In the data rows, 128 means zero.
Each row of this table is followed by its label. One hidden rule gives the labels. It looks at one to three of the table's principal directions, none of them among the few with the most spread.
[130 113 136 145 117 125 123 147 149 159 100  56 167  84 127 151 107 115  83  71 135  52 101 125 108  82 140 128 103 169 127 181 155 153 147 140 122  80 168 129 117 102 116  66 152  86 147 108 123 180 129 132 176 116 111 158] e
[123 106  95  79 119 139 199 142 175  50 105 156 120 182 119 137 182 167 220 219  61 202 123 200 102 131 114  66  95  36 182  76 172 160 100 201 154 116 191  80 149 209  67  70  85 135 123  87 171 114 136  88 149 149 191 121] g
[149 102 147 133 165 132 122 184 146 174 106  90 141 109 110 114 112  91 124  75 144 114 119 124 126 109 129 120 144 160 114 130 128  91 157 122 129 157 123 175 124  88 119 100 156 132 126 142 127 157 116 127 120 129  79 158] g
[152 118 132 126  82 126 139 119  88 163 122 146 129 117 118  97 128  91  71 156 120 112 125 103 176 149  95 139 140 105 122 147 156  86 154 141 122 130  45 129 155 156 136 173 127 141 146 145 110 112 116 167  69  61 139 109] d
[129  91  96 131 120 105 167  94 151 111 112 119 114 173  99 142 132 136 156 158 135 123 146 113 106 121 143 102  98 138  89  81 127 192 119 116 149 119 188 138 125 126 107 101  99 124 163 113 118 116  58 116 151 184 141 132] d
[105 122 161 152 121 130 100 168 131 192 152 150 142 109 133 140 132  79  82 103 170 121 110  72 150 131  85 166 138 133 113 143 109  84 166 134 107 168  78 186 131  99 137 156 158 129 102 146 110 152 131 129  93  70  76 161] g
[119 149 149 163 135 132  72  84  91 199 108  84 140  96 137 108 108  91  48  98 192  18 158  83 189  83 126 206  97 158  63 166 147  97 125 114 115 120  70 171 149  79 143 141 173 116 116 167  93 107 143 144 101  93 118 139] g
[127 124  97  83 160 108 146  89 149  62 137 170  96 178 116 121 151 182 208 178  91 189 168 160  98 149 137 109 141 115 118  79 125 172  95 110 149 149 153 120 134 176 132 129  73 159 131 130 141  71  87  88 106 201 170  97] e
[106 147 169 147 115 183 139 112 105 123 202 168 175 122 162 133 120 122 103 130 121 195 105 113 129 167 127 115 155  71 201 161  67  93 146 148  95 118 103  63  90 138 129 207 155 125 104  79 133 198 211 188 165  57 139  92] f
[138 118  99 107 111  71 145 116 146 130 113 127  23 149  96 138 131 158 172 134 137  98 164 121  98 131 161 164  96 147  59  80 125 149  94  77 148 166 162 190 141  98 140  69 104 160 113 179 149 111  63  72 118 201 129 135] g
[117 165 132 175 107 157  71  62  59 138 152 127 154  90 160 116 119 111  68 139 133  66 141  81 184 159 107 179 143 135 133 155  99 116 139 140 111 104  68 103 130 131 190 193 158 104 158 138 116  84 167 144  87 117 126 125] e
[147 128 103 109 103 103 136 109 124  90 122 144  82 120 118 124 127 147 143 158 103 124 132 141 125 145 125 129 115 117 114 129 154 161 127 116 149 126 126 116 151 152 138 117  87 135 140 138 126  90  79 115  97 147 149 108] d
[167 145  93  87  77 100 164  79 113  83 127 176  65 130 106 119 135 163 133 202  63 166 156 155 135 172 131 134 156  83 128 138 159 157  84 124 143 117  87 113 154 204 167 140  87 152 155 160 154  77  99 118 104 129 188  65] g
[116 147 140 118 173 151 125 106 124  86 165 159 167 159 148 117 131 152 157 144  98 191 143 142 116 143 137 107 169 100 171 126 106 133 102 143 129 128 108  77 108 166 125 181 126 136 121 101 138 109 177 149 133 134 164  78] f
[115  39 153  91 108 158 207 134 141 129 202 153 124 126 122 136 134 106 177 175  80 202  96 133  82 164 110  85 110  38 195 108  94 114 209 148 128 142 169 103 113 132  93 112  98 164 113  66 151 228 108 159 139  91 133 105] e
[104 182 130 124  99 115 110  82  52  97 141 145 135 135 142 105 105 165  94 135 139  91 117 105 132 124 125 150 113 120 144 150 126 152  90 114 126  89  87  31 133 161 123 192 108 106 122 108 108 100 174 167 108  95 166  66] d
[135 112 142 120 114 146 182 174 160 134 115 105 106 134  96 136 145 121 132 123  95 141 136 158 112 131 132 116 125 102 129 122 145 107 119 194 124 142 143 159 125 122 112  72 152 126 124 136 168 171 126 123 138 136 128 142] f
[148 157  80  89 133 115 158 154 157  81   7  89  47 168  65  99 158 161 157 169 144 102 167 217 141  55 128 108  66 135  57  59 221 160  42 170 170 131 155 179 183 148  69  30  89 122 114 183 128  43  58  72 102 182 152 160] g
[121 180 106 146 153 108  79 115  96 108  73  94 122 150 133 112 123 152 124 118 157  56 137 123 152  93 139 151 109 166  95 111 155 149  67 119 142 103 128 101 143 124 122 121 138 103 134 150 116  49 153 109 116 170 140 136] f
[116 105 135 136 206 122  71  94 115 145 160 120 140 133 184 129  92 115 186  86 181 116 118  94 112 113 158 128  96 169 123  95  78 121 163  46 142 148 180 123 100  49 127 144 120 155 105 106  97 118 135 142 169 167  91 132] d
[133 126  50  93  76  98 138  61  96  47  57 123  78 145 117 107 175 163 166 247  92  76 147 190 158 111  93 117  65 106 108  69 216 206  88 142 184  71 154 103 199 208 115  80  28 125 177 138 114   0  45  85  67 179 187 133] d
[128 193 166 155  82 174 107 122  62 169 154 156 159  85 156 114 131 104  36 118 135 142 130 138 200 157 113 164 168 104 163 193 117  39 115 153  83 110  33 118 126 129 181 217 180 122 115 153 131 153 228 190 135  23 124 107] f
[150 158 125 131  87 119 168 187 130 144  83 129  93 149  99 122 138 124  77 139 119 142 120 139 159 122 114 126 133 115 120 144 176  94 100 175 114 128  82 140 149 139 112 123 154 124 130 168 138 129 146 139 127  81 141 131] d
[119 146 116 139  79  97 129 187 167 170  47  92  62 144  93 140 159 119  57 122 170  49 141 116 161  75  97 175  86 179  38 122 206 120 113 178 110 148  91 226 172 113  98  66 145 110 113 201 106  92  67  80  62 122 125 205] d
[112 152 120 138 102 136 126 155 124 121 108 119 115 119 116 137 154 131 121 129 134  99 133 155 130 115 111 134  97 129 125 106 138 127 104 177 140 128 142 154 140 117 129  92 127 107 119 145 144 116 129 109 133 135 108 161] d
[122 161 149 154 144 147  75 126  97 129 160 149 181 105 184 131 114 120 123  89 132 129  98  99 147 163 123 139 151 127 173 163  94  90 145 126 109 127 106  72 109 125 158 188 161 115 121 104 128 127 213 147 137 104 109 122] d
[150 110 115 118 112  93 116 112 142 153  87  94  81 109 126 121 120 118 117 110 158  49 131 119 136  99 135 157  62 149  64 137 176 126 144  92 144 135 141 166 158  96 109  73 108 141 112 152 102 115  67 113 110 131 128 154] f
[101 149 125 113 167 190 127 128 110  60 143 161 150 156 153 111 152 142 200 183 109 194 118 174 126 135 107  78 115  61 206  58 100 119 110 196 148 135 149  65 121 163  96 145 113 125  99  88 150  91 189 128 135 138 139 119] g
[159 128  95 126 134 124 161  64  88 113  97 116  86 169  95  82 107 123 110 205 118 122 171 121 162 107 131 118 115 108  98  96 156 159  95 132 161 110  84 118 154 146 115 151 108 143 171 156 110  52  89 159 111 139 176  73] e
[119  60 126 132  48  97 193 113 125 140 198 132 131  85  73 170 117 132 119 126  90 126 115  97  57 180 139 124 152 123 141 152  66 198 172  82 127  99 192 129  99 124 175 104 101 114 183  90 157 247  58 130 161 141 101 107] g
[107  96 127 115 179 125 135 126 135  87 175 148 140 152 111 139 113 149 191 137 101 174 111  97  78 163 123 101 161 121 152  97  73 181 154 114 132 139 180  82  98 137 136 133 114 125 147  88 141 136 107 109 120 190 119 107] g
[101 146 142 146 184 148  87 182 133 118 126 137 155 153 152 122 139 121 175 102 153 133 102 111 126 128 110 120 120 120 154  85  99  91 131 157 133 169 138 106 120 110  97 132 155 121  87 111 136 110 186 105 113 145  94 163] f
[125 135 156 165 115 118 102 100  81 180 190 126 123  97 141 132  87 118  93  64 165  84 122  66 120 164 170 171 124 145 118 160  53  88 154  53 107 135 132 112  91  45 172 165 166 139 107 129 128 202 163 173 171 110  98 108] f
[124 130 167 159 107 174 159 132 103 170 169 135 139 117 124 117 126 100  94 119 137 159 139 120 157 160 135 142 141  88 145 149  81  56 149 138  95 144  97 133 114  92 140 173 177 139 113 128 144 209 183 171 144  78 114 118] g
[149 123 131  98  82 117 153 136 121  97 207 213 114  91 133 143 138 152 170 133  57 224 107 143  88 237 124 114 193  82 194 154  69 107 153  92 120 153 128  98 109 171 197 167  96 160 129 112 177 184 138 123 132 114 116  90] f
[119 118 121 163 201 117  73 145 135 154  74  71 193 155 134 114  90 102 114  85 199  63 100  64 133  55 127 108 123 207 103 107 131 164 141 105 136 115 136 112 118 107  75 132 152  90 148 105  72  87 125 123 124 150 100 163] g
[118 119 140  98  94 144 125  43 115  96 213 207 150 104 170 135 126 145 132 164  95 168 118  99 120 197 111 137 126  60 171 172  95 131 179 119 107 129 106  53 119 188 151 198  94 144 107  75 120 147 139 151 105  77 176  74] e
[116  89 107 124 101 103 107 121 147 118  94  96 132 104 131 149 142 113 109 146 129  56  97 117 131 102  83 131  89 158  99 132 189 190 170 138 143  92 158 142 156 147 113  75  84 102 162 113  87  87  36 102  77 141 124 179] f
[140 152 113 119 102  80 111 149  86 143  60  51  74  96 102 113 107 152  89  91 140  16 122 155 138  79 148 167 103 194  81 155 192 142  97  88 131  80 133 131 158  97 137  65 123 110 145 175 122 110 106 119 108 151 126 138] g
[118 123 130 122 126 100 122 137 107 134 143 141 107 136 128 123 105 133 133 117 142 119  99  76 108 136 114 139 127 141 130 122 102 135 147  90 125 143 118 103 127 125 122 149 114 133 123 122 117 132 122 123  99 126 112 119] e
[155 102 100 122 184  98 145 163 177 126  74 108 118 178  92 120 110 122 172 118 148 135 132 110 101  89 139  86 114 159  90  78 143 164 116 125 163 162 160 154 131 117  81  87 123 128 142 133 120  92  80  97 143 181 113 140] e
[131 156  91  94 110  68 117 119  93 104  67  97  49 124  92 103 126 172 129 138 142  51 148 166 127  79 131 160  82 170  67 113 191 173  77  83 160 106 133 141 177 126 125  76  70 129 129 179 114  61  65  97  84 167 142 120] e
[153  64 138 100 104 145 236 136 180 117 181 184 145 156  80 135 154 127 144 185  47 255 147 149 110 197 127  79 182  39 157 150 123 123 169 161 111 146 126 120 118 183 124 146 123 160 150  97 161 210  98 152 136  99 176  79] d
[133  79 111 158  95 113 126 133 137 159 102  90 122 107 123 139 123  85  98 140 154  73 100  86 146 112 103 130 104 159 101 124 143 156 186 108 133 112 142 162 146 110 115 100 118 113 168 126  91 130  56 114  99 129  98 183] g
[145 130 121 131 102 110 136 153 141 146  88 106 108 124 114 134 107 123  89 115 147  86 107 105 141 105 131 135 101 140 101 155 168 135 139 140 115 119 120 120 141 124 103 102 149 107 127 137 113 133 118 126 124 105 139 138] g
[110 143 134 159 119 146 113 103 117 116 188 155 157 110 160 154 121 137 130 123 125 155 116 108 116 164 141 130 145 115 173 148  64 138 140 109 116 114 148  90  96 120 161 169 141 118 129  98 139 166 176 137 176 121 120 117] g
[136 192 131 165 128 135  93 150 103 136 135 144 159 112 147 127 120 136  85  95 123 142 129 116 154 152 131 143 193 161 157 171  99 100 107 130 102 124  72 113 114 135 182 191 173 108 146 153 141 118 206 130 139 112 112 123] e
[144 114 143 137 154  92  74 137 143 189  98  74 136  86 136 137  77  88  51  66 178  56 111  86 137  60 129 158 134 219  69 187 176 155 156  82 126 112  92 187 130  84 130 115 140 114 141 156  67 109  71 148 116 101  98 142] f
[119 112 157 123 136 176 164 214 193 140 126 113 153 113 130 157 174 113 152 116  92 188 123 208 120 120 126 104 140  89 175 137 148  76 134 208 111 139 162 176 120 119 110  63 168 128  99 123 179 201 175 111 173 110 113 174] g
Here are more rows. What is the label of each one?
[137  96 123 120 193 146 128 164 197 129  61  84 155 171 129 125 149 108 167 122 138 124 135 154 136  78 129  89 104 144 102  86 184 121 130 185 137 146 161 164 135 127  63  66 146 125 122 120 117  89 108 102 123 169 136 182] f
[123 145 153 125 131 122 109 138 113 160 158 167 133 125 159 126 126 125 120 105 134 151 125 101 150 156 119 164 150 125 136 162 113  68 145 108  95 159  78 127 129 122 154 183 152 150 103 142 129 140 183 134 109  90 122 114] e
[138 144  93  90 137 124 142 111  90  59 105 152 111 159 135  98 158 157 191 209  62 165 146 197 145 137 110 102 136  84 169  84 175 142  76 162 169 108 114  85 163 195 131 132  78 146 156 135 154  29 144 121 101 159 172  85] d
[138 123  93 104 100  75 137  70 115 116 125 163  65 150 113 124 108 150 142 156 155 115 141  85 115 134 131 142  92 141  75 101 121 176 120  64 145 145 131 130 145 138 130 145  74 146 132 142 101  87  57 110 107 149 141 101] e
[101 163 136 117 108 106  62  88  83 122 122 105 104  86 166 134 114 155 107  79 167  28 106 119 133 117 127 184  72 174  93 159 145 133 131  81 113  99 149  98 136  99 148 117 106 113 100 129  96 108 122 124  99 135 122 146] f
[116 117 130 108 123 125 116 181 144 118 128 156 118 122 152 131 158 122 162 140 117 149  94 142 129 138  85 123 117 110 157 112 147  98 163 148 131 159 120 135 151 147 109 116 104 143  99 125 129 113 126  99  79 112 112 162] e
[140 112 116 127  50  84 151 101  90 142 171 181  58 119 121 127 117 121 113 166 121 133 117  68 128 186 111 160 131 105 120 129  97 127 155  69 131 150  83 130 144 138 161 174  92 160 140 147 124 136  86 134  83 100 125  98] g
[ 75 217 136 117 132 151  89 156 104  89 108 159 113 160 157 123 180 172 152 131 151 120 140 178 152 114 108 158  84 102 138  88 145  79  53 197 120 148 116 108 146 137 108 131 137 117  50 148 148  71 217 101 108 126 143 149] d
[114 108 116 135 128 120 127 115 121 123 128 113 127 133 125 139 128 125 139 142 125  99 129 114 123 123 121 131 110 138 120 108 129 161 138 136 138 115 156 128 130 119 132 108 120 116 153 121 126 109 104 118 125 161 123 136] d
[104 217 109 138  86  88  57  92  47 115 117 143  72 109 155 121 120 173  93 115 170  40 124 106 162 131 123 204  90 164  98 142 130 126  82  77 119 107 101  91 153 113 174 160 116 115 104 173 112  63 163 112  99 127 130 124] e
[105 124  92 123 134 137 114 116 135  64  75 103 172 152 149 127 158 136 143 191 103  99 117 160 137  78  86  90 107 136 154  93 197 205 112 200 160  74 136  90 157 205  81 105  83  87 173  94 103  24 104 106  86 158 166 150] d
[118 169 150 165 135 173  85 180 147 140 142 130 172  74 155 151 153 115 111  79 126 155 129 165 142 145 120 137 184 156 166 157  92  84 127 160 103 141 115 179 109 115 182 138 174 106 121 146 156 155 188 101 145 124  71 184] g
[136  92 118 138 161 118 158 149 156 137  94  90 122 177  98 126 131 115 152 143 117 121 145 116 127 110 138 114 133 134 101  90 149 145 116 151 141 135 147 153 131 118 100  88 149 129 160 136 139 110 105 112 123 181 135 138] f
[172 114 137 134 118 134 153 169 126 184 109  94  98  91  89 105 109  93 120  85 138 107 135 135 119 128 148 126 124 131 118 121 104  68 133 120 141 165 124 188 126  77 136  84 157 143 118 162 161 189 127 129 155 117  74 146] g
[102 171 188 142 187 187  72 249 144 174 103  86 173  76 134 121 151  95 109  33 163 124 111 186 144  87 100 144 155 157 149 143 125  28 119 186 105 165 109 203 122  76 127  91 194 109  64 158 150 171 206 108 122  96  39 209] g
[154 152 141 128 121 125  92 156 120 175 111 109 122  50 134 119 124 113  97  63 153  96 131 171 152 116 135 160 122 162 110 184 143  67 140  85 120 136 117 185 144  78 171 107 139 137 103 172 128 162 139 124 147  90  78 157] e
[148 121 116 144 151 117  97  89 110 153 111 119 133 126 111 105  91  98  91 134 161  77 141  66 157 112 124 143 126 150  81 127 133 150 141 115 141 134  87 136 137 121 134 151 141 118 150 145  92  73  91 138  96 127 127 113] g
[122 130 140 138 154 147 112 119 144 122 162 131 147 111 152 149 126 135 159 101 128 141 130 143 112 143 158 127 115 112 146 139  98 117 136 121 126 131 180 117 102  90 143 114 147 130 103 108 147 165 163 131 189 141 120 128] d
[124 185 128 135  47 113 118 154  83 149 103 141  81  89 113 117 139 134  60 124 146  73 129 128 172 132  98 187 112 131 104 164 155  92 110 144 108 132  58 145 170 136 155 140 137 110 111 182 130 119 145 113  70  77 117 139] e
[132 129 100  80 111  99 117  75 109  97 109 126 110 101 139 127 135 163 148 151 117 104 138 191 128 105 133 134  93 139 115 142 181 169 111  82 148  82 163 118 156 149 145 100  60 138 136 131 113  90  87 121 136 137 155 109] e
[120 113  94 105 101  84 109  67 103  93 128 164  86 142 126 109 136 143 143 185 134  90 127  85 134 148  89 149  95 124  89  97 143 175 148  86 152 137 109 107 167 173 124 150  52 143 137 128  87  48  41 103  30 148 152 120] f
[112 155 140 125 117 181 144 138 156 116 135 161 163 124 131 136 163 135  97 157 119 192 134 168 160 133 101 117 138  83 155 161 139 102 136 191  90 122 110 124 132 166 123 152 148 115 104 120 130 154 168 127 137  69 152 140] e
[ 91 162 177 141 140 186  72  81  74 118 211 161 253  78 197 131 114 127  84 104 113 160 102 120 139 158 112 131 197 116 221 206  77 115 152 134  87  78  80  36  87 172 172 242 148  99 131  63 115 159 234 191 138  56 136  82] f
[125 115 132 149 103 112 122  81 109 142 177 149 154 112 145 138  96 128 102 122 137 128 104  56 118 161 132 142 149 131 144 172  76 151 166  60 108 109 120  80 109 138 150 188 127 124 150  94 109 173 137 144 138 100 130 101] g
